In the data rows, 128 means zero.
Some points, one per row:
108,124,159,157,94,118,177,146,163,111,176,178,194,185,151,56,149,42,155,182,153,60,30,161,155,166,92,128,113,187,221,144,137,114,0,166,255,130,95,136,114,120,229,196,190,184,82
115,109,127,137,137,94,117,136,150,147,144,138,116,99,113,119,104,164,119,141,151,164,107,145,140,128,184,122,122,104,105,155,99,111,186,148,103,127,134,106,125,140,124,140,97,179,122
133,122,150,100,104,122,105,109,134,139,121,97,119,109,147,139,112,98,136,114,130,145,158,145,126,96,126,148,155,138,100,132,126,93,138,127,129,146,155,139,127,126,85,140,133,126,124
137,142,124,131,125,122,120,134,139,119,105,113,128,97,113,121,119,147,150,132,145,116,125,135,129,143,130,131,137,130,128,119,135,121,129,141,117,118,127,120,119,148,127,123,122,119,145
109,136,121,129,130,154,133,128,120,128,142,152,132,139,136,143,116,147,97,133,112,131,141,129,131,118,133,114,132,142,106,125,114,130,135,126,119,139,124,130,129,109,119,132,107,142,133
96,152,114,136,132,158,104,133,124,133,138,170,150,152,138,149,111,161,74,130,113,161,151,141,116,120,151,106,111,142,94,114,104,137,133,119,123,124,117,114,153,98,129,154,115,160,113
185,150,166,89,89,154,139,88,111,139,168,77,207,137,156,154,196,88,174,108,146,117,177,128,161,147,51,153,177,130,118,109,195,137,143,104,124,131,167,190,220,131,73,66,237,55,132
114,135,123,127,131,142,125,126,125,124,135,145,134,142,129,128,124,139,106,123,117,144,135,134,127,124,135,114,130,135,105,127,115,126,129,124,121,127,124,136,131,116,129,136,124,135,118
158,157,106,92,151,152,159,91,158,112,135,114,130,141,146,133,125,129,144,119,112,81,136,140,126,113,123,134,114,106,173,116,133,161,64,122,136,102,113,134,129,116,131,142,147,87,170
150,133,149,130,144,97,93,122,104,143,88,111,96,114,137,122,131,111,139,128,134,194,133,105,152,129,132,119,133,165,109,141,124,138,104,103,86,137,149,97,114,117,114,148,123,140,127
130,127,140,133,114,129,143,139,135,123,139,131,138,136,123,115,133,108,134,135,128,115,110,134,122,130,119,132,115,135,141,129,132,137,109,133,153,133,122,120,123,121,137,139,131,139,121
143,135,160,156,135,40,36,151,43,181,64,64,34,89,255,85,80,73,172,154,162,255,161,59,145,157,70,129,162,255,78,170,89,116,124,77,0,121,167,113,72,188,83,119,118,168,100
126,129,134,129,122,131,141,142,138,120,134,129,136,146,126,109,147,108,130,137,126,108,109,136,129,128,117,129,114,132,138,130,132,135,99,139,170,126,121,126,131,122,142,144,136,139,124
122,114,109,138,123,134,150,127,91,129,128,127,112,122,138,162,151,140,128,123,120,112,123,99,129,133,127,136,147,98,140,128,150,136,154,116,144,125,124,166,142,129,121,82,122,97,127
162,135,146,134,120,79,88,116,110,150,72,105,100,92,97,123,123,103,131,111,118,206,134,119,160,126,132,111,140,183,105,130,109,138,120,101,65,130,159,74,69,108,104,108,120,148,116
137,120,140,117,112,122,129,107,140,138,131,119,128,127,139,134,129,104,132,106,130,142,131,142,131,119,121,132,126,120,120,124,129,121,125,125,120,136,133,129,131,127,117,136,134,130,130
98,102,106,177,124,76,139,174,47,133,189,107,48,71,121,144,75,47,130,163,106,83,146,126,125,110,119,118,73,145,141,175,210,82,151,140,131,105,123,135,146,135,175,138,94,107,180
102,115,153,141,99,109,152,123,158,121,191,160,157,190,121,66,157,63,135,168,128,137,58,111,136,130,121,150,71,138,203,135,117,137,60,139,212,107,106,128,124,139,153,138,170,158,103
133,191,206,45,39,188,113,56,96,115,179,42,191,184,203,183,214,17,231,136,135,147,197,134,172,190,64,136,207,89,48,195,203,129,171,129,154,128,178,214,203,129,0,76,254,52,138
137,137,140,119,115,147,131,114,123,132,137,105,123,136,139,141,150,108,151,124,130,112,149,126,136,135,109,139,146,127,128,131,141,124,134,118,130,133,138,137,142,121,106,113,159,115,135
124,127,135,129,114,122,147,134,134,132,138,135,134,151,124,111,131,98,131,141,129,117,110,135,127,126,126,129,118,132,141,128,135,135,105,135,149,127,119,121,123,127,136,147,140,141,121
155,123,131,106,124,116,95,144,162,97,47,57,116,36,115,103,124,190,213,131,158,83,159,123,138,168,131,119,170,93,129,127,155,128,159,173,77,110,136,116,116,185,138,130,89,98,170
171,126,128,28,40,96,110,75,167,153,192,129,96,86,216,206,68,29,141,84,122,177,166,206,187,50,82,181,136,86,53,118,153,27,119,98,111,124,206,178,135,38,25,152,188,177,14
16 more points follow, each with its number after it:
117,135,127,127,128,136,124,128,128,127,136,141,132,134,131,132,125,140,113,125,122,137,131,133,124,124,131,125,130,137,115,128,122,131,134,120,121,129,124,130,137,114,130,142,124,132,119 0
112,98,143,132,114,128,125,128,138,122,140,151,155,161,112,83,135,77,128,147,139,114,87,142,131,140,110,141,106,135,167,98,131,152,72,146,173,123,112,123,119,124,155,164,151,152,151 1
162,95,123,125,126,106,98,172,172,76,46,13,108,7,34,107,167,235,235,149,191,42,117,138,143,216,156,126,191,114,156,113,163,96,144,191,49,134,134,93,71,185,121,155,93,44,212 2
109,168,151,88,115,112,174,148,156,114,182,163,148,188,120,97,145,61,122,157,162,85,64,137,106,117,112,122,65,155,181,131,148,138,39,148,240,126,90,131,105,120,194,209,164,196,160 3
142,126,133,129,124,120,116,133,150,113,85,101,122,82,108,131,129,162,164,151,129,107,137,129,126,145,144,129,140,115,127,129,148,118,139,146,103,120,133,123,108,155,129,113,107,99,149 4
126,106,149,127,104,119,111,137,104,143,102,105,189,101,109,128,93,171,168,157,140,131,163,104,184,144,144,109,148,125,63,149,153,102,194,164,104,125,181,105,149,171,111,163,146,77,173 5
152,44,40,148,98,188,173,153,20,106,213,37,52,190,216,207,198,184,154,104,93,50,130,0,115,87,140,174,125,0,163,83,178,131,170,55,234,111,125,236,141,151,210,0,159,0,187 6
123,107,120,210,99,129,107,141,73,125,71,82,201,118,138,113,204,200,42,45,152,148,134,83,133,210,107,86,145,127,39,109,127,136,113,113,88,150,108,106,170,74,107,115,174,212,149 7
100,127,108,132,182,144,154,145,185,121,153,206,162,163,124,112,87,178,59,133,116,125,126,156,69,98,153,126,114,135,125,113,76,150,101,139,172,116,110,136,110,118,184,182,76,133,97 8
122,129,144,125,125,113,142,153,141,119,147,139,149,147,128,98,120,113,125,140,133,104,102,145,122,131,135,123,104,144,145,122,129,129,85,146,169,125,115,134,81,121,151,159,110,156,127 9
83,76,87,156,163,177,170,156,43,139,155,135,79,127,231,184,114,166,144,87,104,101,131,10,143,71,129,151,133,42,203,111,186,163,177,66,172,96,139,186,146,134,117,54,107,0,135 10
112,135,135,139,126,124,164,137,140,111,141,135,147,145,126,93,121,104,153,93,133,114,94,136,128,141,101,137,107,134,148,124,127,133,105,155,172,134,119,117,113,124,156,153,146,149,115 11
131,127,131,121,152,133,140,102,158,128,122,133,115,130,129,122,139,137,137,114,121,130,106,117,120,126,124,124,112,126,151,114,110,132,98,121,132,125,120,122,114,127,147,110,120,116,120 12
150,121,144,63,118,123,124,34,134,130,161,130,104,98,157,160,114,75,131,89,124,133,149,154,119,111,105,165,122,102,125,134,126,101,124,111,99,165,155,139,131,141,91,130,125,116,121 13
150,150,126,125,183,129,111,128,117,90,171,138,103,118,93,145,68,102,136,157,120,126,149,152,118,124,144,125,134,156,163,148,142,128,175,139,108,113,147,139,118,126,149,134,110,116,127 14
203,134,115,107,117,105,106,152,165,94,25,57,96,0,44,106,149,206,209,158,187,45,130,229,160,221,157,87,129,76,138,122,167,77,168,182,61,126,123,94,80,222,146,107,98,75,201 15
Which three of these numbered points are nearest to each point below by angle, seen from the average point of the first points? Their numbers follow each, nearest first.
128,147,115,109,94,116,158,140,179,98,106,161,175,185,119,75,145,71,129,154,171,76,70,160,126,145,124,154,101,144,185,132,112,142,47,153,244,112,100,106,121,133,175,177,143,155,120 > 3 1 9
139,99,120,71,184,129,149,74,195,126,127,136,87,126,107,137,124,191,214,77,144,134,87,94,104,142,142,136,101,65,238,112,80,154,66,98,103,147,130,109,60,159,255,70,98,99,87 > 12 4 11
143,107,120,49,81,96,121,95,173,113,96,115,90,78,177,164,106,21,140,72,158,135,165,212,110,84,121,204,122,119,63,74,162,63,111,133,99,176,189,170,148,142,77,170,126,125,94 > 13 15 2
112,112,98,153,128,146,137,137,87,127,136,126,110,125,154,150,152,149,142,136,115,102,138,85,137,115,129,146,145,94,137,139,149,120,163,110,138,116,118,155,148,140,101,70,112,92,128 > 10 6 4
116,126,122,106,172,148,138,128,179,127,141,179,158,151,134,119,91,181,72,136,109,154,116,161,114,105,157,115,99,114,144,110,98,131,75,131,137,111,113,146,108,137,170,162,103,128,112 > 8 0 12
159,151,165,104,70,145,143,97,111,130,170,97,183,156,149,166,168,67,188,129,104,82,164,128,143,106,86,153,168,122,132,134,152,126,150,108,161,126,157,187,165,122,54,91,203,90,148 > 6 10 13
75,178,133,142,157,189,96,131,121,157,170,245,180,143,123,170,113,201,0,122,75,207,145,139,125,139,168,74,142,196,74,116,75,172,133,57,126,132,80,160,149,63,137,154,131,152,112 > 0 8 7
171,141,139,82,72,151,141,93,104,111,165,99,170,165,151,157,196,93,175,85,143,104,179,135,158,136,100,168,171,114,133,126,183,128,149,112,122,119,166,196,172,133,69,93,217,109,149 > 6 13 10
